In the rows, 128 means zero.
One turn or mirror swaps these rows in pairs. Which row does each one swap with?
The rows were stretched afterwards, more along some directions than others.
K_768: [115  91 118 169 111 126 139 153 122 127 148 159  74 124 124 137 144 159
 117 103 166]
K_802: [142 117 129 138 159  99 147  98 127 118 140 124 132 122 100  99 120 107
 119 113 164]
K_450: [117  98 130 165 128 125 139 154 120 122 150 161  74 126 126 131 138 163
 114 102 168]
K_966: [156 110 136 144 139 119 142 132 135 142 140 149 119 128 102 142 139 162
 130 135 147]
K_453: [113 142 132 155  98 115 134 123 136 117 143 131 144 149 117 128 130 112
 127 129  98]
K_535: [124  95 132 164 129 121 139 157 119 123 145 156  73 124 117 135 135 172
 121 100 174]
K_994: [143 122 124 144 157 100 147  95 129 117 132 117 132 125 102 110 116  85
 128 116 147]
K_560: [124 139 107 147  95 122 138 134 129 121 161 129 134 147 118 124 138 111
 125 134 108]
K_418: [148 107 133 142 134 128 142 137 125 145 149 149  99 135 117 144 139 177
 130 134 144]
K_812: [152 115 129 144 136 135 132 140 126 140 159 154 113 133 103 143 146 169
 132 134 149]
K_245: [122  82 122 136 131 121 121 132 126 156 125 138 133 108 119 127 103 140
 108 110 171]
K_946: [ 91 137 124 168 129 113 156 137 114 121 129 131 105 122 118 151  80 113
 147 115 137]
K_93: [133  92 127 128 134 130 119 130 123 159 114 133 129 111 125 124 107 149
 119 114 172]
K_270: [159 112 141 146 135 122 137 131 122 137 138 162 126 132  99 140 143 162
 134 138 145]
K_316: [102 139 149 156 123  92 170 134 127 100 122 152 126 122 140 111  98 129
 115 130 119]
K_39: [100 148 139 157 119 116 150 134 118 117 129 131 112 126 120 154  85 116
 155 126 130]
K_889: [134  93 127 132 122 131 120 137 117 169 120 126 114 109 123 137 103 153
 122 108 166]
K_477: [101 146 127 160 127 110 156 136 116 123 129 125 111 119 114 154  83 118
 157 115 134]
K_796: [146 121 121 138 152 106 138  98 128 118 141 115 131 118 100 111 121  93
 127 117 157]
K_323: [123 151 111 141  89 122 141 133 125 122 155 137 125 141 125 133 134 114
 134 134  93]
K_717: [113  95 126 177 127 129 138 159 112 118 155 153  62 112 110 135 132 162
 117 100 169]
K_356: [101 146 118 167 129 115 156 136 114 123 130 129 109 115 119 145  78 110
 156 113 140]
K_551: [144 110 134 151 141 127 134 137 129 141 160 150 111 129 106 140 139 162
 128 136 146]
K_203: [109 127 138 153 117  84 168 128 131 115 123 150 129 137 154  97 101 140
 115 129 134]
K_953: [119 154 109 147  97 123 140 132 126 118 160 136 134 149 113 129 132 106
 135 132  98]
K_867: [120 132 117 152  90 117 139 131 133 120 147 136 136 142 113 128 132 110
 123 130  99]
K_910: [121 108 130 148 138 127 155 129 129 137 136 131  95 112 102 140  83 142
 142 105 128]
K_840: [111 113 138 155 136 127 159 138 125 127 137 135  94 109  98 145  80 142
 142 113 122]
K_907: [121 118 121 126  95 146 125 116 140 148 124 133 123 103 128 132 128 117
 117 128 111]
K_780: [154 123 143 144 146 120 131 130 134 141 139 139 127 125  99 142 132 159
 137 129 143]
K_808: [124 130 118 116 106 146 125 120 142 141 135 131 119  97 120 135 133 118
 131 128 106]
K_207: [132  94 126 129 132 128 117 130 120 153 121 134 134 106 117 132 107 142
 117 114 166]
K_288: [ 97 131 166 152 121  91 162 125 128  93 120 154 133 136 133 102 108 138
 107 141 111]
K_993: [118  87 119 170 124 127 140 157 116 133 146 148  65 117 119 139 128 161
 114  95 179]
K_431: [122 124 134 149 148 122 163 138 128 132 137 129 100 107 100 137  79 141
 151 106 130]
K_947: [120 101 121 164 128 125 141 155 124 122 142 148  79 120 125 131 137 155
 117 101 167]
K_936: [118 146 124 157  93 115 145 136 121 113 144 150 132 148 111 131 135 115
 135 134  97]
K_495: [140 124 117 147 158 106 145 104 123 116 152 119 124 117 101 109 112  88
 127 109 154]
K_238: [156 117 126 147 133 125 143 142 128 143 151 152 110 137 110 144 141 169
 132 135 154]
K_348: [105 131 147 151 112  96 163 131 130 108 120 150 130 136 150 110 100 131
 118 141 123]
K_928: [ 89 128 115 174 131 112 153 133 119 125 137 128 108 111 112 148  75  99
 141 113 140]
K_26: [113  66 118 181 139 118 160 135 112 169 126 123  71  97 140 114  99 159
  86  95 166]
K_156: [118  78 118 189 137 117 160 142 104 168 137 131  64  90 127 122 106 169
  98  94 161]
K_70: [127  77 103 177 133 117 161 145 110 184 130 122  69  96 145 119  97 162
 106  94 173]
K_377: [123 120 120 120 100 140 130 118 138 151 126 133 125  99 122 132 127 121
 119 125 110]
K_103: [130  98 134 163 123 122 134 155 122 118 146 168  89 122 117 137 143 163
 122 104 164]
K_257: [143 123 126 134 157 103 142 103 129 111 142 119 136 118  99 111 115  95
 127 118 161]
K_48: [132  87 135 126 123 130 112 127 123 157 110 131 131 113 120 138 110 152
 115 120 162]
K_324: [122  68 103 181 142 120 152 141 112 177 137 116  59  92 142 115 104 165
 101 101 177]
K_267: [113 143 110 157  91 114 142 132 129 125 158 141 133 148 121 124 126 106
 125 127  98]
K_959: [152 117 120 140 162 101 147  98 131 118 134 119 139 121 105 107 113  98
 123 113 164]
K_91: [156 116 121 132 163 102 142 101 129 119 136 121 137 115  90 111 111  97
 133 118 159]

Swapped with K_840: K_377
Swapped with K_356: K_93
Swapped with K_257: K_993
Swapped with K_535: K_796
Swapped with K_26: K_316
Swapped with K_907: K_431

One turn or mirror swaps these rows in pairs. Which row does each one swap with?
The rows were stretched afterwards, more along some directions than others.
K_67: [ 87 136 126 144 136 136 114 117 113 131 126 126 149 125 117 112 133 137
 133  99 121 136 140 132 121  88 118 134 129]
K_259: [ 91 136 122 144 130 142 108 121 118 128 124 128 143 121 113 115 137 130
 145  99 132 131 140 139 119  93 119 126 135]
K_765: [106 110 129 128 139  97 140 120 116 145 118 117 128 140 131 111 126 143
 135 143 139 121 162 130 132 108 146 144 112]
K_459: [113 132 114 155 146 131 134 141 129 134  99 188 106 152 115 139 145 155
 150 123 103 117 119  93 101 127 179 148 132]
K_242: [102  92 125 152 168 135 146 136 140 121 120 137 173 132 102 130 143 117
 148 114 128 163 110  95 120  94 135 141 122]
K_522: [122 130 104 138 143 122 140 110  94 137 129 104 168 162 113  84 110 143
 121 151 116 125 143 133 124 130 132 105 103]
K_85: [103 149 108 150 131 135 130 110 107 145 127 121 161 157 105  82 127 148
 119 124 105 122 135 130 116 114 123 127 113]
K_414: [111  80 113 149 165 137 140 123 129 121 126 145 175 127 105 129 141 105
 161 122 139 163  98 101 121 106 137 130 125]
K_302: [131 132  93 154 127 145 114 111  93 146  88 138  99 148 140 121 152 165
 192 170 143 133 156 122 131 112 156  96  99]
K_202: [136 120 113 129 144 118 156 124 107 130 118 108 160 159 128  96 118 122
 143 152 132 136 137 116 135 135 144 105 110]
K_142: [116 133 113 165 130 142 130 138 138 124  93 192  90 154 125 140 152 150
 161 126 106 123 131  96 106 121 182 146 141]
K_195: [ 98 140 116 146 130 135 121 118 118 129 138 119 161 135 110  98 126 137
 130 101 121 119 138 131 114 101 115 124 130]
K_606: [ 95 141 124 133 110 158 108 136 139 117 109 123  98 115 148 140 156 124
 181  94 149 140 144 122 145  92 127 134 134]
K_28: [ 97 100 138 129 163 117 150 132 134 122 128 128 165 134 108 125 133 129
 120 108 119 154 119  88 118  97 133 157 114]
K_209: [123 127  88 140 115 138 143 128 122 130 113 136  90 159 146 126 151 158
 166 131 136 124 129 102 149 123 171 148 100]
K_502: [112 126  92 151 118 129 142 126 119 133 116 159 109 162 133 126 146 165
 157 121 120 117 124  99 128 126 174 157 113]
K_198: [128 120 111 125 150 116 147 117  92 139 124  99 153 156 124  89 112 133
 127 156 120 135 133 117 134 134 143 100 108]
K_837: [133 117 109 120 155 119 147 128 102 130 113 105 151 154 130  97 117 120
 144 157 130 138 133 113 138 142 147  96 113]
K_603: [116 125 123 158 150 141 116 142 134 130  94 190  98 139 117 143 145 138
 169 130 116 131 123 107 101 116 169 128 152]
K_378: [130  97  93 134 149 141 124 136 110 108 103 121 142 128 128 129 140  92
 193 129 161 143 109 114 139 130 158  93 136]
K_289: [119 120 139 154 159 133 123 144 135 124  84 179 102 134 125 150 146 124
 176 139 129 148 127 105 101 113 167 118 148]
K_555: [116 130 113 162 139 132 135 135 140 127  89 193  96 145 122 146 149 143
 154 130 113 132 120 102 101 125 174 143 146]
K_648: [117 128 101 143 122 121 127 107  94 148  98 126  98 152 142 105 141 167
 163 164 141 119 177 135 133 107 161 119  98]
K_102: [118 136  86 142 103 132 137 130 128 124 108 141  86 167 148 123 160 163
 158 127 133 119 135 107 142 121 173 153  98]
K_722: [124 101  96 152 154 148 135 142 128 109 101 140 144 134 125 139 152 110
 185 124 144 159  97  96 128 122 154 105 134]
K_408: [110 160 129 117 113 142 129 160 145 113  99 146  80 137 153 135 136 119
 147 101 120 116 127 116 134 150 162 131 157]
K_131: [114 117 120 129 136 103 134 114 101 145 111 110 125 146 139 110 127 156
 143 155 138 120 171 130 134 110 152 129 108]
K_694: [ 96 144 125 138 112 151 111 147 140 111 118 125 102 117 141 130 157 124
 181  92 153 138 142 118 137  80 130 141 123]
K_440: [110 152 124 118 120 145 126 166 142 107  94 132  87 144 132 143 131 123
 138 101 120 117 126 124 133 148 167 129 150]
K_349: [122 159 119 160 130 171 121 140 126 131  94 171 100 160 113 130 147 155
 157 130  99 149 128  95 110 117 149 129 108]
K_601: [131 125  92 134 129 133 127 146 121 107  92 126 110 137 146 129 136 104
 180 127 155 115 117 130 135 150 168  92 149]
K_18: [115 165 141 131 138 151 123 158 144 111  93 174  87 150 128 151 136 141
 135 109  87 142 118  90 118 133 156 142 139]
K_719: [112 165 141 127 127 150 128 161 148 107 101 170  91 146 130 141 141 138
 135 104  94 138 124  87 117 129 152 147 134]
K_609: [ 95 136 120 132 118 153 100 136 133 115 104 122  92 113 140 144 150 131
 173 100 149 147 146 128 143  94 134 134 131]
K_292: [111 127 120 161 144 137 120 140 122 131  94 196  94 146 123 135 151 144
 168 130 116 128 128 106  97 120 178 135 141]
K_489: [115 124 104 156 129 134 137 128 126 130 108 189 104 158 124 132 153 158
 146 123 104 121 117  90 107 125 179 149 122]
K_745: [102  88 125 132 173 127 143 134 130 128 129 127 173 128 103 124 140 112
 143 111 133 157 100  96 121 105 133 141 118]
K_293: [ 91 133 112 148 137 130 127 123 125 132 127 117 163 143 105  97 128 143
 121 111 108 130 140 131 115 101 124 131 121]
K_92: [111 124 102 131 112 142 129 137 125 120 110 121  94 145 152 134 157 149
 177 116 147 137 138  98 159 103 150 149  96]
K_685: [141 116 123 122 163 126 131 140 111 118  86 113 126 139 138 127 129 109
 170 161 147 150 136 113 137 131 154  83 121]
K_521: [ 88 137 124 142 114 152 109 133 127 114 104 118 105 116 137 137 153 134
 171 100 148 139 146 121 141  87 128 131 127]
K_253: [113 159 133 114 117 138 123 168 150 101 105 142  86 142 146 133 132 116
 142  92 115 120 128 114 129 141 164 131 156]
K_861: [ 95  84 139 135 167 124 142 132 128 130 133 138 172 127 105 127 137 118
 146 107 125 155 108  86 121  94 133 148 121]
K_632: [137 140  96 158 128 150 114 112  95 138  98 140  98 166 131 112 146 158
 188 163 133 140 150 111 123 108 153  96  94]
K_216: [130 125  93 129 142 123 140 114  96 139 118 104 157 163 122  83 117 142
 132 163 121 132 140 125 129 137 142 101 102]
K_835: [113 112 122 127 136 105 132 116 106 144 112 109 120 143 143 107 127 149
 143 155 143 119 168 135 135 110 154 123 107]
K_139: [118 128 109 137 126 116 126 111  97 147 107 116 110 154 142 105 134 161
 156 158 141 117 173 135 141 105 155 123  98]
K_566: [137 122 117 117 156 117 147 136 110 130 117 105 144 159 130 101 119 117
 143 150 130 138 124 106 136 136 145  98 114]
K_175: [118 161 125 138 134 165 119 157 137 117  92 176  88 152 124 141 149 152
 152 120  99 147 122  85 113 128 150 136 122]
K_146: [102  96 135 131 169 120 144 133 139 119 131 121 170 130 106 137 129 123
 122 111 115 159 113  90 126 102 128 148 123]
K_887: [139 107 135 128 161 131 125 142 121 121  87 128 108 135 138 141 132 107
 180 160 150 155 141 112 133 120 158  92 129]
K_231: [106 144 111 150 131 139 132 120 119 141 132 122 169 151 102  90 124 143
 120 118 106 122 132 129 110 113 125 126 114]
K_833: [141 110 127 120 163 124 138 139 117 120 104 110 138 141 129 120 124 101
 172 156 145 149 130 111 135 126 147  87 123]
K_391: [129 130  98 149 124 132 112 106  88 149  99 135  94 151 142 112 144 161
 183 164 143 122 165 131 133 106 160 108  98]
K_737: [114 166 129 114 120 138 130 170 147 113 105 150  93 146 137 132 136 119
 142  97 116 117 117 111 125 141 156 142 150]
K_747: [134 150 103 157 134 157 112 124 100 131  95 152  98 160 129 120 148 162
 177 159 117 144 147 103 119 110 147 101  95]
K_342: [128 139  89 155 123 142 113 109 100 140  91 136  92 157 142 117 153 165
 190 164 140 129 163 122 131 105 156 104  98]
K_409: [131 104  85 142 142 149 132 137 120 109  96 122 133 139 137 126 147 104
 196 132 158 135 112 118 136 129 168  92 131]
K_163: [133 140  95 159 126 152 116 114 104 138  89 144  95 164 134 120 150 159
 192 166 135 141 154 122 124 103 158 107  98]
K_838: [138 112 117 122 153 122 148 130 113 121 103  99 148 155 132 109 121 113
 144 158 136 148 133 117 140 137 150  96 109]
K_178: [121 130  89 155 123 140 113 105  93 143  86 132  94 152 141 115 148 166
 188 171 146 129 169 129 133 104 159 108  98]
K_233: [130 107 140 132 163 131 121 151 126 118  81 141 107 128 134 145 142 106
 186 149 145 151 138 103 123 117 158  95 136]
K_332: [118 158 128 149 143 153 119 149 130 122  92 180  84 152 115 143 141 145
 161 121  96 147 124  85 107 122 157 135 123]
K_849: [ 97  99 144 125 161 106 144 126 123 141 130 126 158 131 112 122 123 138
 116 121 114 145 137 103 124 100 136 155 123]
K_497: [124 168 115 149 134 167 117 137 120 130  91 167 102 163 115 125 149 153
 156 129  92 146 126  87 112 117 146 129 111]
K_145: [139 110 136 129 166 129 127 146 117 122  89 127 115 135 137 137 135 109
 182 160 149 156 137 109 131 122 155  87 132]

Swapped with K_737: K_521
Swapped with K_606: K_408
Swapped with K_440: K_694

One turn or mirror swaps these rows in pairs. Which row does each one swap with?
The rows were stretched afterwards, more along some directions than others.
K_108: [144 138 132 106 111 116 107 129 135 135 134 114 153 146 155 141 166 147
 117 138 123 129 150  96 131]
K_901: [148 101 123 134 118 101  87 139 125 203 150  69 142 147 144 127 157 160
 170 110 171 100 123 161 131]
K_898: [128  89 133 119 122 113  90 147 153 130 168 108 159 151 163 128 162 165
 164 108 139 128 124 142 138]
K_89: [123  84 140 105 148 130 117 147 162 140 130 124 140 153 129 120 147 154
 141 135 153 119 122 113 160]
K_956: [139  81 113 151 133 107 101 132 153 198 167  99 153 160 141 124 155 134
 129 123 172  89 118 156 118]
K_945: [122 114 128 140 114 117  99 172 140 188 171 113  99 171 108 139 184 145
 125 142 158  87 138 170  96]
K_166: [165 109 141 124 150 101 146 106 116 156 113  98 160 142 154 115 128 126
 163 166 182 131 116 125 126]
K_260: [100  93  98 136 130 126 114 110 117 180 110 105 135 121 172 103 109 125
 138 131 180 148 134 138 131]
K_113: [163 136 138 114 120  93 124 121  88 142 112  91 146 130 157 118 129 127
 129 170 161 148 126 124 120]
K_15: [134  73 142 106 147 120 123 146 159 163 140 109 121 142 141 114 150 157
 177 124 167  98 109 138 149]
K_354: [118  91 145 104 112 118  81 162 135 135 146 115 127 183 122 141 168 151
 158 136 137 109 142 126 129]
K_562: [144 126 144 129 115 107 123 128 126 153 139  86 124 141 144 116 138 134
 155 134 151 104 112 110 124]
K_865: [161 117 133 121 146 107  95 142 146 155 167  71 171 159 145 107 153 170
 154 143 149 101  93 120 147]
K_7: [148 158 129 112  98 117 111 155 125 151 162  99 135 175 123 122 157 158
 109 149 115 111 139 120 147]
K_854: [133  93 116 158 136 105 123 121 149 226 158  95 160 155 153 118 182 127
 153 145 176 121 112 147 123]
K_141: [152 113 129 130 116  99 102 142 118 200 152  76 136 145 143 137 167 148
 176 117 170 103 116 154 125]
K_917: [161  60 162 113 111 115 102 136 166 148 161 107 141 127 162 123 172 137
 188 115 157 115 124 156 126]
K_140: [109 154 122 139 123 121 112 130  91 143 143 101 130 164 140 120 122 132
 124 158 134 135 143 142 113]
K_911: [118  80 120 116 123 117  90 119 112 160 114 104 131 141 145 146 126 137
 142  99 200 117 156 175 111]
K_35: [125 112 124 127 135 124  90 128 135 125 140 111 165 170 168 130 154 135
 125 138 132 153 128 101 133]
K_294: [140  90 116 109 121 105 109 116 114 154 121  93 142 125 151 144 132 129
 142 102 179 120 131 165 115]
K_934: [154 118 152 102 112 114 128 156 142 144 160  99 131 168 123 121 182 153
 166 135 115  98 122 136 150]
K_470: [110  78 100 148 135 114 108 141 152 221 157  91 113 140 151 112 160 125
 145 113 184 103 119 190 105]
K_649: [ 99  97 137 115 111 121  68 158 136 137 143 113 131 198 129 140 162 151
 133 132 120 108 152 129 128]
K_24: [143  96 127 103 135 121  96 165 177 163 168 108 131 165 150 113 181 163
 140 135 125  96 119 126 148]
K_667: [108  94 138 109 108 109  73 159 147 138 146 102 138 190 137 140 174 145
 143 130 119 112 139 123 125]
K_615: [135 118 169 105 107 126 107 159 135 167 175 101 108 164 116 120 174 160
 185 110 163  97 139 160 122]
K_567: [161 132 150 114 103 111 119 156 118 165 155 122 141 141 134 142 176 149
 142 158 182 126 115 141 142]
K_419: [135  95 123 107 114 106  99 140 140 158 153  87 157 153 154 129 129 138
 125 154 130 123  98 118 123]
K_571: [123  87 132 108 153 129 119 138 142 146 121 119 134 151 129 112 128 154
 150 138 173 112 125 119 162]
K_104: [105 131 110 123 128 104 110 117 105 144 108 113 146 151 152 145  98 121
 117 159 160 161 118 106 134]
K_118: [163 127 127 112 120 120 121 127 129 164 129 107 162 137 151 127 146 149
 124 169 146 117 105  82 158]
K_813: [118 117 121 141 128 122 140 106 123 193 117  98 122 134 153 100 125 120
 152 134 171 146 127 134 139]
K_51: [108  92 115 139 139 140 131 104 128 170 116 101 120 120 160  99 113 132
 164 124 167 142 144 140 139]
K_361: [109  83 147 102 111 116  78 161 150 132 143 119 130 184 122 148 167 144
 148 125 123 108 142 124 131]
K_971: [126  91 136  96 144 126 111 145 149 149 124 119 133 136 128 123 126 151
 164 121 165 105 112 120 159]
K_896: [157 116 133 138 113 104 107 137 119 202 152  79 139 146 147 130 165 144
 176 122 177 111 114 147 128]
K_957: [128  88 128 110 157 138 115 125 147 132 123 125 141 144 144 108 133 153
 143 126 155 118 123 120 157]
K_744: [142 172 118 132 103  79 129 164 120 182 157  93 154 133 125 139 143 141
  99 168 129 112 102 115 115]
K_890: [109 109 104 141 147 134 132  97 113 180 107 113 125 117 157 101 108 125
 143 124 181 149 145 155 128]
K_251: [136  65 134 110 116 118 125 147 186 161 164  93 136 130 151 120 180 126
 175 136 151 126  95 120 140]
K_371: [152 149 156 115 123 114 125 151 103 147 145  99 111 146 107 136 148 134
 165 109 157 102 129 154 117]
K_785: [152 121 138 134 100 121 110 141 109 181 156  96 129 161 137 119 148 136
 133 151 156 123 123 135 114]
K_123: [113  98  98 126 119  96 117 115 110 174  96 104 148 116 144 134  95 106
 119 140 174 138 128 150 116]
K_704: [115 100 119 139 144 136 137  87 120 176 107 100 118 128 166  96 111 125
 158 143 175 152 143 145 128]
K_964: [145 120 140  97 107 129  91 132 138 112 132 106 144 147 160 137 157 170
 140 116 122 123 163 108 145]
K_563: [154 108 126 136 110 100 107 136 116 206 147  79 136 135 146 129 164 147
 169 120 178 111 120 151 129]
K_781: [121  97 124 139 134 134 143 110 120 177 119 109 115 113 156 108 120 125
 157 120 170 142 146 156 128]
K_237: [118  88 107 145 129 116 115 109 133 203 136  93 130 124 160  95 124 135
 147 132 180 140 130 148 135]
K_130: [116  88 132 128 150 122 128 129 147 151 124 133 137 156 138 124 135 128
 145 135 159 117 110 115 151]
K_900: [143 136 140 121 115  99 107 175 140 135 155 126 150 158 104 156 147 147
 122 144 118 113 113 118 130]
K_492: [152 103 132 126 113 106 102 143 125 187 152  78 133 135 138 129 165 155
 188 116 169 109 122 151 129]
K_633: [ 89  92 114 140 131 128 125 119 145 184 126 104 116 133 165 108 137 130
 153 133 158 149 137 144 125]
K_43: [110 102 148 108 108 114  82 163 142 127 143 117 132 195 124 146 166 139
 147 131 123 112 138 123 129]
K_842: [129 107 126 126 155 124 134 125 139 137 119 121 139 140 142 116 133 150
 139 149 158 121 116 117 152]
K_309: [172  81 125 112 120 112  82 153 161 163 173  84 135 153 160 117 174 173
 156 131 134 105 126 148 132]
K_3: [132 170 139 136 121 134 162 111 111 121 123 102 141 144 146 132 147 130
 145 175 120 159 120  99 136]
K_98: [137 122 143 132 140 119 126 116 129 132 129 110 151 127 149 152 146 123
 146 156 140 147 100 110 126]
K_326: [127  90 142 114 137 124 114 150 148 147 149 127 119 155 117 119 145 154
 147 135 151  95 118 125 154]
K_182: [173 123 143 109 119  99 158 163 125 189 156 119 118 120 125 131 166 126
 165 161 185 104 109 129 136]

Swapped with K_649: K_901
Swapped with K_744: K_419
Swapped with K_563: K_361
Swapped with K_3: K_166
Swapped with K_104: K_562
Swapped with K_140: K_865
Swapped with K_294: K_108
Swapped with K_785: K_900

